In the rows, zero is written as 128.
The same turns and mirrors carry the whole set onto itself and the rows of a family onto each other. Which other rows belong to the same family as each row named below? List them in the order they appear above.
These 32 rows form 8 families of 4 rows each.
k_85: [124 140 149 154 103 100 145 126 137 138 145 126 114 154 147  99 115 141
 128 141  90 103 126 166 116 109 155  97 121 105]
k_63: [130 141 136 122 148 140 156 144 149 170 173 119 126 119 109 122 118 141
 126 114 124  93 122 144 110 104 120 126 104 135]
k_346: [132 125 136 118  95 163 148 113 131 122 117 125 101 123 110 101 138 119
 115 129 113 102 157 154 139 104 137 120 135 132]
k_989: [132 138 126 115 106 161 165 114 126 115  91 132  86 135 109 123 130 133
 107 126 120  71 139 141 124  97 152 120 107 138]
k_168: [127 129 143 155 118  95 153 140 116 143 119 132 124 170 154  99 129 152
 115 142 100  98  98 158 112 105 157 126 133 127]
k_552: [120 120 118 132  91 161 168 143 124 120 119 134 102 122 107 107 129 129
 107 135 132 100 127 130 141  97 143 132 118 153]
k_854: [119 137 129 126 126 135 166 164 112 142 117 134 103 137 170 100 150 156
 138 117 145  87 146 138 120 120 159 146 151 147]
k_902: [123 145 128 110 144 136 149 131 118 141 120 113 118 122 160 103 145 164
 124  88 144  67 150 144 103 109 150 142 147 134]
k_714: [125 134 129 130 143 135 169 139 151 136 166 129 135 132 110 116 110 147
 131 110 135  94 118 116 116 106 117 115  96 152]
k_634: [126 142 129 132 151 128 162 142 117 153 108 111 105 143 158  99 147 160
 138 102 138  74 139 140 101 114 162 146 154 115]
k_869: [122 159 119 121 135 125 159 138 127 134 129 122  94 129 180 109 149 154
 136 117 137  51 137 131 111 120 162 134 135 113]
k_606: [113 136 124 123 138 127 156 139 125 149 168 114 129 115 116 139 128 132
 123 103 134  83 111 125 117  94 109 118 112 133]
k_626: [113 124 146 112  87 144 160 131 137 113 111 126  95 122 119  99 127 121
 127 124 115  88 153 145 138  85 156 110 132 154]
k_850: [126 128 133 157 118  94 145 116 141 124 140 125 126 164 141  90 115 149
 127 138  95  90  98 142 115  98 147 108 138 109]
k_365: [131 130 144 130 125 105 154 127 144 138 126 110 122 190 153 110 131 155
 130 142 106  95 115 167 146 108 151 106 130 116]
k_182: [125 157 119 112 142 145 143 144 129 141 126 108 105 120 174  96 138 153
 128 110 143  86 134 137 142 117 177 126 143 132]
k_186: [131 133 135 138 106  94 153 115 128 125 129 120 102 172 151 100 110 155
 117 130  93  91 128 152 111  97 159  92 134 109]
k_653: [118 133 134 133 123  85 164 120 153 122 129 125 112 155 144 113 120 155
 120 156  99  75  99 166 120 109 147 111 124 117]
k_780: [128 148 133 130 137 145 150 147 124 152 124 115 114 133 172 116 146 169
 136 104 147  81 152 156  96 107 144 117 150 121]
k_632: [118 147 125 127 142 121 162 141 141 153 181 108 128 129 122 115 121 150
 125  98 125  76 112 132 113 111 128 114  90 135]
k_924: [123 123 140 120 102 158 170 124 127 115 100 130  94 129 104  95 134 128
 118 115 126 101 147 139 134 125 157 125 114 141]
k_548: [114 114 136 131 106 158 174 127 138  93 122 121 113 141 112 125 139 112
 102 123 120 100 147 134 125  90 150 127 119 135]
k_300: [114 138 141 151 141  95 158 139 141 123 128 111 113 166 143 106 130 131
 109 138  84  99 116 154 121  98 176 112 144 126]
k_541: [129 131 124 138 134 125 159 145 126 161 172 144 132 147 121 116 112 128
 129 126 120  91 105 113 111  93 125 133 104 146]
k_358: [129 139 144 126 135 133 146 122 130 142 167 122 151 148 131 128 121 126
 142 106 132  88 107 140 112  99 126 137  86 132]
k_333: [126 117 125 119 107 157 148 121 128 117 114 123  92 121 111 127 101 124
 126 127 130 103 140 139 130  83 165 127 108 130]
k_507: [103 143 139 121 145 138 157 157 125 122 132 126  98 132 159 120 145 143
 128  94 146  87 136 136  99 117 180 132 154 130]
k_950: [125 138 144 126 151 134 155 142 154 141 181 132 134 157 118 128 137 130
 116 102 119  80 107 116 116 100 135 124 121 142]
k_887: [128 114 142 108  94 136 167 114 139 115 120 117  91 131  91 107 128 125
 122 123 114  92 151 150 143 103 145 126 119 138]
k_953: [116 160 148 115 145 126 152 158 120 152 119 116 112 134 168 115 146 178
 115  97 128  87 144 140 116 109 151 136 137 125]
k_831: [127 117 148 125 109 105 159 122 132 141 142 118 109 172 150  96 124 129
 116 137  76  95 109 151 108  97 148 106 122 106]
k_465: [128 154 135 106 151 124 158 120 139 135 160 145 130 133 119 124 118 129
 132 117 120  72 120 129 116 113 117 129  95 156]

Which other rows belong to the same family as k_780? k_85, k_63, k_346
Which other rows belong to the same family as k_950? k_548, k_300, k_507
Which other rows belong to the same family as k_552? k_168, k_854, k_541
Which other rows belong to the same family as k_850? k_714, k_634, k_924

The same turns and mirrors carry the whole set onto itself and the rows of a family onto each other. Which other rows belong to the same family as each row named below? List them in the order they appear above.
These 28 rows form 7 families of 4 rows each.
k_809: [ 95 125 127 115 135 159 142 157 136 130]
k_529: [ 95 127 124 116 137 152 145 159 143 130]
k_356: [132 115 119 132 115 105 111 112 110 133]
k_510: [ 86 125 136 124 120 138 134 107 114 109]
k_347: [ 89 126 130 122 130 138 134 111 117 100]
k_202: [ 97 127 120 117 133 152 147 162 146 136]
k_811: [101 130 123 113 134 159 149 146 149 129]
k_254: [ 83 135 129 125 126 144 130 111 116 108]
k_147: [ 99 131 121 114 128 158 146 158 144 136]
k_106: [135 107 110 123 111 119 127 152 138 162]
k_790: [135 114 107 123 108 119 124 155 143 157]
k_622: [142 113 114 126 114 129 129 155 146 155]
k_111: [121 118 115 130 102 102 113 106 118 140]
k_800: [134 112 111 125 107 125 128 153 143 163]
k_249: [120 114 116 128 105 110 110 104 106 134]
k_604: [ 81 130 130 121 127 141 134 110 109 114]
k_717: [133 113 108 117 114 122 130 153 139 163]
k_505: [122 115 121 132 104 107 110 110 110 137]
k_400: [104 120 119 113 139 160 150 152 142 135]
k_549: [143 117 108 126 114 128 128 147 138 161]
k_536: [ 86 133 134 129 123 140 126 108 117 107]
k_594: [ 91 134 127 121 133 133 133 105 114 111]
k_889: [132 118 107 122 119 124 124 156 141 162]
k_558: [117 113 116 132 107 106 113 108 110 131]
k_765: [123 116 118 129 100 107 110 107 111 138]
k_520: [ 84 133 130 121 129 137 129 112 111 110]
k_432: [127 123 118 135 104 103 114 107 113 127]
k_26: [ 96 128 120 112 134 155 147 154 147 135]

Which other rows belong to the same family as k_111? k_809, k_510, k_889
Which other rows belong to the same family as k_594? k_356, k_811, k_622
Which other rows belong to the same family as k_520? k_800, k_505, k_26
Which other rows belong to the same family as k_549? k_347, k_400, k_432

The same turns and mirrors carry the whole set onto itself and the rows of a family onto each other. Which other rows belong to the same family as each row named below? List them in the order they appear above.
These 32 rows form 4 families of 8 rows each.
k_404: [115 123 121 109 141 123 131 136 146 155 131 153 152 126 132 115 104 160
 137]
k_341: [133 143  96 153 123 137 123 122 136 137 154 113 114 121 115 150 127  80
 135]
k_138: [140 148  99 132 123 136 114 126 126 147 149 102 102 131 111 153 119 104
 145]
k_768: [127 126 130 100 147 111 146 119 144 119 137 138 141 158 121 130  92 135
 146]
k_163: [106 116 121 127 136 120 149 125 165 139 142 169 148 132 130 115 118 132
 137]
k_908: [130 151  87 146 115 138 125 136 118 132 147 110 120 113 121 122 125  85
 122]
k_24: [110 116 137 135 147 123 144 127 139 121 153 157 160 141 125 144 100 131
 125]
k_370: [145 150 107 142 113 144 122 105 140 126 120 103 109 123 123 132 109  99
 160]
k_554: [143 157 102 116 120 141 107 137 109 134 126 112 106 114 116 115 110 125
 130]
k_51: [125  99 127 118 137 127 149 127 134 126 138 127 150 135 129 116  92 153
 119]
k_232: [135 175 111 144 116 135 118 115 127 115 133 125 119 127 121 136 118  88
 156]
k_479: [111 111 141 120 137 126 153 127 141 132 141 138 141 155 126 135  91 145
 134]
k_299: [127 110 125 108 130 129 154 112 138 145 117 126 160 125 135 115  90 140
 126]
k_227: [121 147  96 163 109 145 119 133 129 144 136 120 124 102 133 115 130 101
 124]
k_7: [140 148  90 141 130 134  99 143 123 128 135  99 108 121 122 112 114 128
 139]
k_940: [144 136 111 137 129 149 110 110 146 143 127 111 100 119 111 156 104 114
 152]
k_696: [110 121 111 127 152 119 135 142 152 128 135 158 163 122 133 102 102 137
 131]
k_704: [129 124 118 111 142 109 143 119 127 111 143 153 171 121 126 114 112 127
 113]
k_380: [124 114 122 103 118 128 149 124 136 147 137 124 149 124 137 105 110 159
 137]
k_200: [144 163 101 149 116 143 108 109 121 124 126 118 138  97 124 135 120  98
 141]
k_752: [138 147  89 136 122 142 113 139 116 145 134  90 118 116 120 131 106 106
 133]
k_131: [125 107 119 117 151 116 132 122 167 137 141 154 142 133 123 127 110 151
 147]
k_686: [156 154 101 128 107 136 116 108 120 122 126 108 115 110 121 120 125 114
 142]
k_722: [ 98 136 133 129 129 123 149 126 146 136 157 162 163 135 135 138 117 119
 148]
k_636: [133 146  98 161 130 128 107 126 143 117 157 131 109 125 116 138 137  98
 142]
k_957: [128 146  96 157 124 152 120 129 129 124 125 125 133  94 125 117 108  86
 121]
k_306: [129 146 110 150 118 144 108 124 140 159 135 110 101 127 122 150 120 119
 153]
k_215: [124 118 109 128 145 120 132 128 134 115 153 143 182 106 133 114 112 135
 125]
k_121: [132 152 111 142 119 133 125 116 141 118 149 145 101 126 109 137 133  85
 137]
k_961: [115 111 131 126 133 126 146 126 125 127 150 152 166 122 131 124 107 142
 106]
k_792: [112 127 136 127 139 123 151 109 147 138 136 159 169 132 131 148 101 114
 135]
k_224: [120 110 122 120 148 121 141 123 162 123 145 126 141 152 128 131  93 138
 164]

Which other rows belong to the same family as k_163? k_404, k_370, k_232, k_696, k_200, k_131, k_686
Which other rows belong to the same family as k_908? k_341, k_138, k_24, k_51, k_479, k_752, k_961

The same turns and mirrors carry the whole set onto itself and the rows of a family onto each other. Which other rows belong to the same family as each row named below? List them in the order they appear above.
These 32 rows form 4 families of 8 rows each.
k_298: [ 69 120 122 126 131 124 143 118 110 175 146 109 166]
k_995: [ 82 133 107 128 137 129 150 121 100 177 158 113 163]
k_917: [125 125 123 126 142 157 129 134 118 173 140 110 168]
k_113: [ 87 144 126 148  97  96 154 138 119 140 109 119 152]
k_719: [132 151 151 121 107 140 126 131 108 155 118 142 150]
k_772: [ 86 110  91 140 125  94 127 135 122 160 131 126 171]
k_461: [ 82 110  95 139 131 104 138 138 131 160 129 113 171]
k_814: [ 89 133 125 152 105  87 142 138 121 141 115 120 157]
k_332: [132 154 148 115 119 133 122 131 113 165 125 143 141]
k_640: [114 113  97 134 142 148 123 129 129 146 135 147 158]
k_544: [125 130 127 130 139 162 123 128 118 174 143 126 163]
k_143: [124 124 130 135 143 162 144 129 117 175 140 131 152]
k_629: [ 94 111  89 149 130 109 144 133 111 166 138 118 178]
k_497: [ 83 109  93 142 133 104 132 129 128 155 139 120 173]
k_851: [ 82 156 146 116 107 107 144 119 107 157 134 128 135]
k_654: [120 108 108 145 140 138 133 132 122 156 129 158 156]
k_516: [ 92 148 130 116 100  97 138 129  99 166 138 113 140]
k_728: [ 75 131 127 127 129 130 152 123 111 168 149  94 162]
k_798: [118 145 129 145 106 141 137 131 117 123 118 153 141]
k_943: [100 134 127 154  98  95 143 140 120 145 103 119 157]
k_195: [120 142 134 159 105 126 140 134 120 125 116 149 147]
k_193: [116 119 126 131 139 166 127 124 115 168 138 122 167]
k_11: [ 93 131 121 150  90  94 148 132 105 139 126 112 154]
k_389: [ 83 150 145 119 101  99 140 125 103 167 123 127 149]
k_898: [ 77 122 121 128 132 130 139 122 116 179 153  99 166]
k_162: [ 76 152 147 122 104 104 144 121 107 172 137 120 141]
k_425: [115 115 104 147 138 148 126 125 125 135 140 152 161]
k_735: [131 143 151 121 109 131 130 136 114 160 117 129 128]
k_49: [115 125 138 147 102 124 138 128 114 128 118 152 131]
k_279: [119 133 131 161 106 142 139 129 119 126 118 148 146]
k_252: [123 159 152 123 113 132 126 129 111 162 125 149 138]
k_327: [101 108  97 147 135 146 129 123 121 143 143 153 163]

Which other rows belong to the same family as k_389? k_298, k_113, k_719, k_461, k_640, k_798, k_193
Which other rows belong to the same family as k_995? k_143, k_629, k_654, k_516, k_11, k_735, k_49

